Rows are one point carried round by a steady rotation, each followed by how many steps it has turned.
The counts run from 0 to 997.
[110 104 137 118 166 129 117 157  86 121 159 150 123 172 138 170 138  97
 132 140 114 131 140 121 124  76 128 192  97 177 108  85 147 116 138 115
 152 129 125 121 154 130 113  85 106 162]
247
[136 128 161 129 142 106 144 153 131 171 142  97 164  43 140 130 124 115
 134 128 142 188 153 110 140 113 136 140 155 118 134 148 111 100 130 124
 105 208 144 116 125 120 139 114 140  99]
209
[167 172 122 110 140 151 213 145 126  69 146 107 125 144 103 123 172  90
 159 136 146 106 133 112  73 103 135 109 119 133 138 104 129 127 145 124
 160 120 103 124  98 136 141 142 153 112]
567
[ 83 108 119 117 173 150 151 132 158 138 117 141  88 149 151 102 120 137
 109 107 120 104  59 148 105  83 168 143 116 128  87 119 142 178 145 102
 101 110 120 138 153 134 138 134 125 174]
259
[103  80 156 165 175  91  78 118 155 144 106 149 130 102 131 113 155 115
 145 152 142 159 103 127 130 161 102 126  86 118 109 144  90 118 109 100
 154 171 136 127 131 167 138  96 159 130]
724
[163 152  87 110  45 132 190 124  73  97 128 134 127  87 101 123 124 135
 145 109 138 132 113 104 111 137  97 128 163 114 109 117 143 132 119 143
  91  98 136 116 110 101 121 153 161 108]
134
[117  89 160 170 100 125  87 171 139 112 139 113 111 156 119 144 134  99
 106 113  90 151 181 108 144 146 133 143  94 169 124 103 110  93 112 112
 166 169 104 142 116 122 127  76 134 130]
101
[131  76 136 152 145  93  97 175 133 117 121 141 116 147 135 164 101 126
 142 116 134 154 121 147 194 145 114 159  88 171 103 112 148  86 128 104
 161 142 138 104 126 173 139  88 110 141]
954
[140 103 130 178 120 145 112 128 152 107 100 109 107 159 129  89 140  82
 106  92 119 105 172 108  98 126 152 102 100 123 161 143 108 152 100  93
 159 124 107 197 105  99 111 116 116 110]
185
[137 119 122 107 102 150 161 196 172 100 174 100  95 173 109  96 115  82
  97 119 112 109 106 139 164 142 164  89  85 131 137 126 144 139 142 142
 155  91 106 116 103 145 127 137 118 132]
173
[106  88 174 138 162 106  87 106 181 123 125 132 139 113 120 104 122 131
 142 139  97 143 140 121  97 155 118 123 159 108 126 123  79  70 104  98
  94 180 147 134 121 145 145 107 155 137]
507
[151 163 120  83 147 149 218 135 146  59 161 113 119 132 114 114 168 101
 161 138 131 112 119 116  69 100 127 109 122 127 119  98 140 139 151 127
 138 123 102 122 107 137 152 138 158 115]
568
[122 155 131 110 132 192 174  86 147  80 122 121 154  98  87 124 141 111
 118 149 165 100 103  90 132  84  80 105 164 122 138 142 115 121 121 108
 122 114 145 141 109 147 127 178 161 131]
432
[116 100 110  92 130 127 115 125 148 118 121 155 139 123 172 119 113 127
  85  66 126 157 119 125 179  99  87 161 154 177 110  95 189 108 156 114
 167 131 149  98 122 127 122 123 119 126]
667
[130 157 131 123 180 117 171 138 136 106  79 152 126 142 122 145 148 157
 140 103 110 120  78 154 109  73 173 149 142 153  74  85 130 163 161 120
  98 121 142 121 138 137 129 139 149 110]
340
[118 102 116 107 112 170 169 130 135  89 130 114  95 133 117  57 121  88
  87  87 144  99 107 113 152 115 133 138 133 116  92 133 147 186 109 101
  91 110 127 171 126 113 100 120 116 105]
39
[185 188 129 150  90 125 116 142 116 185 100 108 138 139 102 118 143 112
 144 115 136  86 122 149 111 118 153 103 110 121 135 154 101 148  98 148
 109  68 134 170 118 100 117 127 102  87]
620
[160 168 113 162 134 127 187 180 116 111 121  96 110 128  96 153 141 100
 169 126 148 125 147 121  78 126 151 131 110 157 156 127 111  70 141 121
 154 138 101 113 109 120 146 139 145 172]
564
[102 103 120 120 133 188 144 144 139  98 145 134 134 155 134  83 126  70
  65 112 129 117 103 102 139  87 152  96 105 125 171 143 139 167 136 119
 153  95 129 149 106 128  85 154 116 135]
893
[108 121 131  87 138 186 155 112 111  86 156 136 143 148 123 135 129 104
  54 131 120 117 131 101 182  59 120 163 162 150 105  91 147 156 144 126
 138 127 143 117 141 125  98 147 129 114]
746
[140 136 148 132 165 146  89 107 157 156 136 107 174  93 129 114 116 109
 134 178 166 131 164 126 142 137 125  89 144  87 176 191  95  89 120 135
 131 145 153 128 115 139 116 166 111 112]
293
[135  99 105 145 146  84 167 139  72 146 136 136 136  99 186 194  94 174
 156 144 137 162 134 128 115  95 149 149 126 117 147 129 152 146 153 141
 133 144 141  86 143 135 155 143 114 138]
776
[119 110  92 123 136 121 112  93  71 174 100 176 136 133 158 108 126 139
 117  94 131 106 112 122 101  84 129 164 156 119 114 110 155 167 122 127
  90  93 152 131 165  88  94 132 104 145]
761
[160 180 113 164 104 126 145 151 155 162 119  99  97 136 121 121 168 109
 133 106 110 108 139 142  67 140 180 103  88 138 132 132 113 133 139 144
 169 136  79 121 125  96 166 139 150 131]
483
[140 123  95 114 110 100 173  92 119 117 107 139 103 125 156 139 105 193
 140 101 103 114 132 151 104 123 147 140 181  91  83 109 160 158 142 137
  81 117 145 111 147 101 155 152 125 102]
55
[126 127 125  93  74 138 113 146  88 133 192 162 149 148 110 143 146 119
 101 168  91 130  90 137 150 136 129 106 100 117 103  97 139 166 153 190
 131  91 135  80 135 133 107 126 134  99]
311
[105 107 148  93 132 131 111 140 101 173 183 161 132 157 164 141 143 118
 126 152  88 119  93 126  90  56 141 142  95 135 133 104 136 173 122 142
 123  96 123 147 148 131 123  96  96 157]
395
[139 136 150  92 134  93 159 165  92 151 167 152 152  99 157 155 146 146
 182 140  99 171  89 134  78  77 142 125 113 139 116 117 139 152 150 154
 106 131 131 124 125 140 140 100 127 113]
707
[122 164 141 169 117 178 131 112 168 154  94  85 100 116  90 111 150 103
  78 120 129  93 147 112 127 120 160 139 144 120 116 144  81 148 104 110
 123 149 106 162 141  86 136 153 155 116]
117
[109 120 155 119 131 156  74 103  87 185 140 145 144 115 169 152 137 139
 119 137 124 133 132 116 120  59 116 159 134 140 123 143 139 147 108 131
 108 118 139 174 162  94 107 104  84 142]
613
[164  92 125 134 134  87 159 135 104 161 149  91 130  98 112 142  80 121
 160 163 162 122 143 119 137 165 119 148 146  81 148 127  91  87  94 119
 101 156 140  89 132 153 170 135 143 156]
142
[125 129 135 226  95 123 121 168 120 120  78 123 103 106 104 149 149 133
 138 103 111 164 147 121  95 161 155 122 102 146 125 145  95 112 125 114
 149 170 108 138 114 110 132 117 173 128]
414
[143 109 140 178 137 117 155 165 127 115 121 120 142  88 126 122 141  87
 119 115 139 170 143  82  99 126 131  89 103 132 194 145  99 114 125 100
 177 165 110 129  81 137 132 137 169 135]
496
[101 114 126  97 102 150  86 125 108 121 175 143 127 124 178 173 120 160
 128 148 110 159 166 142 152 111 106 155 123 154  92 129 191 110 165 159
 160 132 130  98 156  97 134 124  90 129]
382
[148 128 109 150 112 150 132 121 149 141 124  87 107 155 130 117  90 143
 120 141 140  87 160 155 128 148 180  95 139  78 149 178 114 153 109 137
  98  86 132 157 129  99 131 175  83 107]
688
[118 113 136  77 146 127 130 146 176 107 156 144 121 165 149 149 115 140
 112 104  89 131 106 142 143  81 121 143 124 184 113  77 162  96 160 118
 164 118 121 102 120 152 153 120 118 161]
884
[ 98  76 103 107 112 154 143 126  80 111 182 131 105 154 164 169  76 141
 115 165 136 117 128 123 164  95 127 164 122 113 123 124 170 153 131 142
 128  94 136 118 154 131 128 142  87 163]
462
[ 98 149 140 114 115 175 103  61 156  78 122 148 150 132  98 126 157 146
  94 172 109 106 129 117 129 134 113 101 175 109  99 122 115 124 140 142
 123 118 149 105 132 118 114 180 165  93]
514
[151 117 137 147 116 102  75 132 201 172 123 119 118 143 128 132 123 129
 129 132 111 119 106 161 149 180 114  91  79 134 140 142 118  90 124 129
 187 122 111 110 113 156 164 123 129 139]
88
